In the data rows, the value 128 means zero.
Here are some points, one per row:
[148 122 177 102 129 178 136 129 120 150 142 105 124 108 148  94  73 142
  95 182 109 100 155 109 121 147 158 144 131 123 111  97]
[105 122 118 119 135 114 105 124 109 110 113 118 130 138 106 166 142 115
 113 160  99 115 104 170 136 154 122 118 156 122 147 134]
[ 79 124 162 101 158 128  90 120 171 184  96 162 148 130 111 126 132 121
 132  86 106 154 125 138 105 116 101 155 131 145 142 117]
[124  97 154  85 126 120 104 153  83 138 126 145 119 138 145 132 118 147
 124 102 159  75 137  90 151  99 137 134 131  97 125 113]
[114 135 155  93 116 165 132 104 134 123 129 123 152 188 144 110 107 152
 195 175 162 114 121 197  94 110 119 164 166 117 113 109]
[146 131 105 128 124 129 136 131 143 154 124 168 116 101 113 110 167 134
 124 104 152 128 119 116 119 145 155 113 120 133 156 149]
[117 131 149 163 141 180 165 169 103 144  96 159 105 122 146 144 152 117
 160 162 152 125 140 144  99 137 168 103 146 122 132  95]
[100 126 178 125 132 160 136 156  79 150 103 101 102  86 122 112 136 113
 143 176 120 152 139 137 118 111 135 183 135 140 159 162]
[107 142 115 116 121 144 119 151 156 131 147 133 141 126 130 119 157 125
 122  89 148 149 151 105 149 143 149 132 136 102 139 138]
[146 172 145  95 151 135 120 109  78 126 157 149 126 115 135 139 124 174
 137  99 205 117 159 127 121 142 132 138 107 143 104 146]
[137 140 110 113 121  95 123 124 137 149 126 107 131 105 152 141 111 147
 141 131  99 149 120 129 131 133 135 138 149 106  97 113]
[ 90 168 118 153 145 164 156 108 126 126 147 145 120 126 127 106 121 134
 114  89 151 136 121 103 155 117 106 153 151 167 115 112]
[142 119 137 156 138 143  83 133  51  96 124 191 124 122 159  87 137  83
 202 132 137 157 211  96  74 193  86 155 175 114  80  83]
[158 115 101 132 137 116 120 158 104 135 118 115 165 138 135 129 119  83
 117 138 133 125 117 159 124 129 143 104  96 126 129 131]
[139  91 173 161 126 101 103 109  94 156 141  90 117 148 143 142  83 135
 127 130 152 129 114 116 106 121 144 118 139 142 153 143]
[115 112 108 153 133 131 118 152 118 108 146  96 166 124 116 124  99 124
 127 125 155 144  99 131 111 153 127 115 115 131 139 120]
[156  99  93 175  77 101 135 154 115  97 106  93 128 152 146 144 124 118
 119 134 148 103 156 137 131 131  94 138 126 134 139 136]
[124 137 156 110 148 117 107 110 107 150 143 121 126 119 175 106 102 133
 123  96 191 148 162 120 140 118 157 123 124 129 130 110]
[116 152 148  94 127 106 145 119  73 116 139  99 144 142 130 177 110 159
 169  95 129 149 103 122 117 109 168 137 170 116 154 143]
[112  86 172 147 145  97 112 140  85 141 149 133 128 111 140 148 117 149
 156 136 162 110 128 127 166 110 147 129 152 145 152 110]
[144 132 132 116 132 147 136 124 166 156 151 174 133 127 154 146 130  85
 118  94 148 157 116 148 142  94 117 161 119 126 129 113]
[105 180 124 147 189  90  89  99 123  27 166 199  58 138 160 102 109 103
 155 178 149 174 129 143  83 158 159 126 101 144 129 146]
[170 102  89 144 148  89 145 140 105 122 162  90 122 103 110 114 125 123
 145 149 124 103 123 176 142 118 133 124 139 133 117  84]
[149 155 121 140 124 133 101 140 133 123 128 147  86 167 108 113 116 151
 108  80 133  90 105 113 148 153 118 140  92 121 128 144]
[114  89 148 110 130 125 126 141 114 154 136 163 128 121 151 150  99 124
 117  98 187 116 172 125  99 126 134 143 131 122 179 133]
[118  96 145 118 105 201  97 122  58 135 112  93 134 118 157  51 155 147
 161 143 128  93  94 128 132  79 112 146 129 141 156 158]
[135 127 108 122 143  84 159 117 108 124  93 106 131 114  87 112 126 115
 106 154 124 111 111 133 112 108 112 110 147 130 126 129]
[168 190 176 124 131 159 119 146 156  99  99 115 129 145 126 144 146 165
 190 150 158 148 137 127  88  98 122 115 147 136 135  97]
[110 153  84  61 144  74 170  96 113  88  95 119 137 165 148 174 115 181
 205 151 178 147 164 143  76  75 138 119 109 169 141 129]
[117 132 122 127 114 132  98 104 124 126 117 118 127  95  91 108 155 160
 119 122 163 131 104 113 123 162 134 125  82  99 152 101]
[112 137 173 118  77 142 116 187 105 108 159 130 105  96 120 114  84 114
  85 148 129  98  72 151  67  83 151 153 166 116 102 166]
[133 115 127  96 151 107  88 133  86 126 142  94  87 120 128 181 110 140
 120 153 117 138 126 136  93  87 133  77 139 126 147  98]
[141 149  92 153 122 145 117 134  85  84 108  84 136 133 142 149 130 121
 112 132 121 103 126 121 157 143 113 119 116 114 110 111]
[125 113 119 159 133 111 134 123 123 124 105  76 112 137 116 149 122 119
 137 162 109 129 122 115 131 125 112 135 135 171 114 125]
[132 115 141 121 174 132 105 129  61 185 110 137 114 149 132 143 124 171
 116 121 119 100 153 140 145  91 161 108 124 120 111 142]
[114  87 104 123 128 114 136 116 142 122 125  96 131 114 145 163 130 100
 136 162 112 134 113 126 118 119 105 128 144 122 133 116]
[151 127 159 105 190 120 143 130  98 101 108 119  59 125 158  71 110 103
 126 142 142 152 137 152 140 106  93 153 108  86 146 163]
[ 98  86 194 148 129 172 167 178 139 124 121  90  88 131 142 116 122 143
 123 119 168  72 114 158  94 152 173  90 122 140  66  95]
[116 153 126 120 109 117 139 123 132 121 105 156 114  97 110 116 130 125
 130 107 144 114 131 138 176 127 114 131 166 128 139 101]
[127 126 133  99 113 146 112 131 138 145 129 167 154 125 124 116 149 127
 127  73 154 161 112 130 129 154 132 138 125 124 135 126]
[148  90 192 123 106 158 139 129  87 145 118 138 110 126 143 128  85 138
 133 153 101 150 150 151 150 182 148 130 117  92 122 120]
[128 111  89 136 134 133 123 124 124 117 133 107 111 122 126 173 132 142
 140 171 107 104 130 135 158 146 140 138 138 138 116 161]
[123 134 119 132 122 135 138 134 130 170 158 140 130 129  96 125 152 136
 126 136 128 133 149 140 127 141 130 153 110 135 127 112]
[125 105 146  63 134 123 119 135 180 134 153 171 138 112 122 143 130 131
 124 101 162 139 103 157 144 150 152 180 137 147 127 172]
[132 124 155 101 125 127 137 100 101 162 176 136  92 110 155 124 139 126
 132  79 168 125 141 118 120 121 141 116 165  94 141 133]
[166 104  91 163 126 117 137 122 116 102 107  79 166 144 141 129 166 109
 132 109 113 105 184 122 103 130 113 125 188 136 123 133]
[153 136 114 136 163 137 130 110 135 118 122 133 161 110 139 186 132 123
 105 147 119 118 114 131 111 119 115 150 114 127 127 121]
[104 139 115  99 121 131 137 107 142 145 107 129 132  93 128 120 138 122
 139 132 141 136 126 109 158 137 145 120 136 101 120 131]
[138 102 147 100 147 147 121 130  94 132 159 118  67 131 129 156 138 132
 171  69 158 109 145 109 126 114 133 153 112 130 146 114]
[136  92  80 159 135 127 120 121  81 116 143  87 143 143 129 122 140 138
 139 140 119 145  97 159 116 153 122  95 141 116 116 111]
[155 158 147  78 142 166 114 126 162 149 110  78 119 146 142 105 141 147
 183 162 147 151 144 152  66 105 123 131 160  92 173 144]
[183  98 180 111 170 174 196 147 137 118 103 135 116 170 143 135  89 198
 141 168 142 143  97 110 161 154 101 107 163  90 194 122]
[108 113 136 114 135 123 154 146  65 168 132 145 128 163 108 127  97 124
 134 117 153 132 125  83 107 101 171 156 131  99 166 102]
[130 143 115 158 114 126 131 146 109 128 144  99  91 165 135 125 150 136
 100 117 133 143 134 146 162 151 120 141 102 130 126 109]
[141 122 119 138 153  93  75 136  87 131 152 113  80 155 102 148 129 123
 158 179 166 139 202 100 102 117 115  89 169 106  94 159]
[129 136 150 128 107 104 143 125 136 129 123  93 118  87  96 151 136 118
 139 128 135 157 118 141 134 126 102 129 147 143 125 101]
[105 128 110 156 124 133  99 129 125 114 107 103 144 131 114 148  89 108
 126 134 110 128 128 145 141 122 108 109 135  90 134 148]
[173 119 182 119 110 135 129  85  84 163 123 126 132 139 143 176 122 155
  93 107 132 142 113 128 106  90 134 107 143 157 134 153]
[ 98 129 112 106 137 131 119 132 115 110 115  95  91 155 165 118 173 119
  87 117 126 124 109 122 154 153 123 132 111 134 124 129]
[113 101 154 136 138 117 132  99  69 136 164  71 103 148 152 161 143 133
 125 149 140 115 138 116 124 132 141 134 155 111 119 150]
[114 103 166 114 159 140 132 105 103 141 134 102 138 103 133 145 103 115
 129 104 150 104 138  84 116 122 164 105 151 132 162 140]
[139 111 193 151 104 119 126 101 120  88 114 139 157 102 140 105 164 122
 128 150 117  99 128 133 128  61 184 142 121  87 120 136]
[138 122 157 126 147 104 128 128 172 161 129 154 151 128 124 110 146 123
 146  96 163 151 109 129 141 130 141 148  95 127 130 128]
[152 120 145 100 142 115 126 133 133 118 141 103 145 121  80 119 147 124
 125 116 130 121 138 126 143 174 129 108 148 152 118 138]
[143 108  90 144 111 120 108 140 127 115 122  89 116 147 129 135 141 124
 137 164 126 159 101  87 150 112 159 106 123 128 106 117]
[118 186 112  88  33 169 167  86 141  81 173 102 149 190 170  70 123 178
 188 112  56  96 175 186 143  85 158  37  46 203 227 144]
[113 159 144  49 141 112 144 110  98  86 133  84 171 141 126 175 113 120
 181 134 155 142 149 130 107  74  92  63 114 138 125 102]
[133 145 121 103 151 163 101 147 125 148 149 145 133 111 134 129 136 116
 144  74 124 131 109 123 153 159 146 143  81 125 129 128]
[135 134 115 129 118  87 140 113 119 153  94 111 125 119 165 112 108 111
 134 127 116 127  93 113 128 153 129 118 135 157 119 155]
[127 118 180 141 143 147 152 108  57 157 151 119 119 139 127 165 141  90
 157 108 146  96  91 101 135 124 150 129 131 122 155 138]
[ 85 119 130  95 149 140 134 135 180 144 126 175 158  98 115 126  79 139
 149 101 144 143 110  94 133  98 115 140 161 157  99 146]
[ 94 125 170 141 150 126 119 127  96 156 176 129 142 141 143 133 143 151
  95 114 159 124 141 104 116 110 132 105 158  92 149 128]
[103 132 114 130 122 112 148 165 133 164 132 154 120  88 115 121 144 168
 164  65 136 138 130 137 115 130 113 148 128 129 134 140]
[139 100 143  96 150 164 110 122 106 146 146 171 105 120 128 148 136 110
 112 119 175 111 152  79 110 107 156 136 144 155 156 103]
[123 142 169  96 134  85 131 143  98  78 169 183  79 123 130 100 125  84
 147 171 116 148 155 122  85 160  97 106  64 127  89 158]
[112 133  96 123 139 121 152 165 117 143 141  80 136 134 140 147 120 121
 115 151 115 171 126 135 125 116 136 135 124 124  93 138]
[155 120 171 142 126 134 123 186  91 133 125 165 116 115 167 104 147 149
 162 165 112 146 129  85 134 114  87 119 152 107 138 127]
[110 110 190 103  97 106 181 133 138  81 134 131 136 152 143 141 138 162
 132 104  39  99 121 113  72 114 181 135 131 125 122  84]
Along one direction, these points spread out more than along any other. Take the direction at right angles to it along which they spread out most. Then take the direction at right angles to both along which they spread out most. Go by this last direction. How many in every 100 of the points above lie lower along it than each point below? Round to a whole number. More than half of the points above lie lower than the first one.
[154 139 138 136 126 173 121 175 109 139  95 132  95 111 192 117 160 129
 143 127 164 104 114 137  74 140 160 103 194 118 101 115] 69
[ 96 134 192 164 174 134 121 173 120  86  81 127  88 125 137 139 121 109
 129 114 134 124 137 144 105 143 172 118 114 109  95 162] 53
[158 146 171 111 160 137 103 201  96  95 162 100 141  78 164 102 138 160
 124 171 125 126 118 110 113 143 114 164 118 144 196 152] 55
[107 124 100 159 162 114 140  92 127 138 140 110 149 101 127 145 132 172
 113 161 107 101 118 134  80 117  85 129 132 111 111 117] 49
[ 93 115 195 139 115 111 113 136 121 172 161 137 145 114 167 160 134 139
 151 112 172 113 139  92 143 106 130 136 128 107 140 135] 74
[105 104 171  88 118 121 117 149  56 138 138 154 137 149 138 135 156 148
  87 126 178 161 131 141 148 128 130  99 149 159 142 117] 62
[120 142 167 110 140  94  86 142  92 148 115 130 121 135 156 123 127 147
 109 103 165 124 161 109 137 119 169 164 149 149 153  83] 62
[120 130 125 133  91 102  99 104  80 126  98 104  78 106 138 186  84 126
 144 169 176 132 158 118  77 135 111 110 127 118 134 125] 85
[151 103 186 156 127 150 171 123  91  94 130 124 143  99 111 118 108 156
 112 114  85 171 146 131 123  75 169 148 113 103 133 145] 63
[133 106 121 122 115 130 105 126 148 143 127 124 108 138  92 116 138 137
 147 117 134 141 107 100 119 121 133 144 123 152 116 127] 29
[118  42 147 137 119 160 143 115 100  53 106 142 126  91 147 116 142 178
 128 105 112 190 160 117 112  91 143 126 127 116 125 143] 53
[121 130 127 112 111 141 145 125 123 142 120 137 156 160  95 112 159 123
 115 136 168 125 132  96 126 156 132 160 100 137 120 142] 24
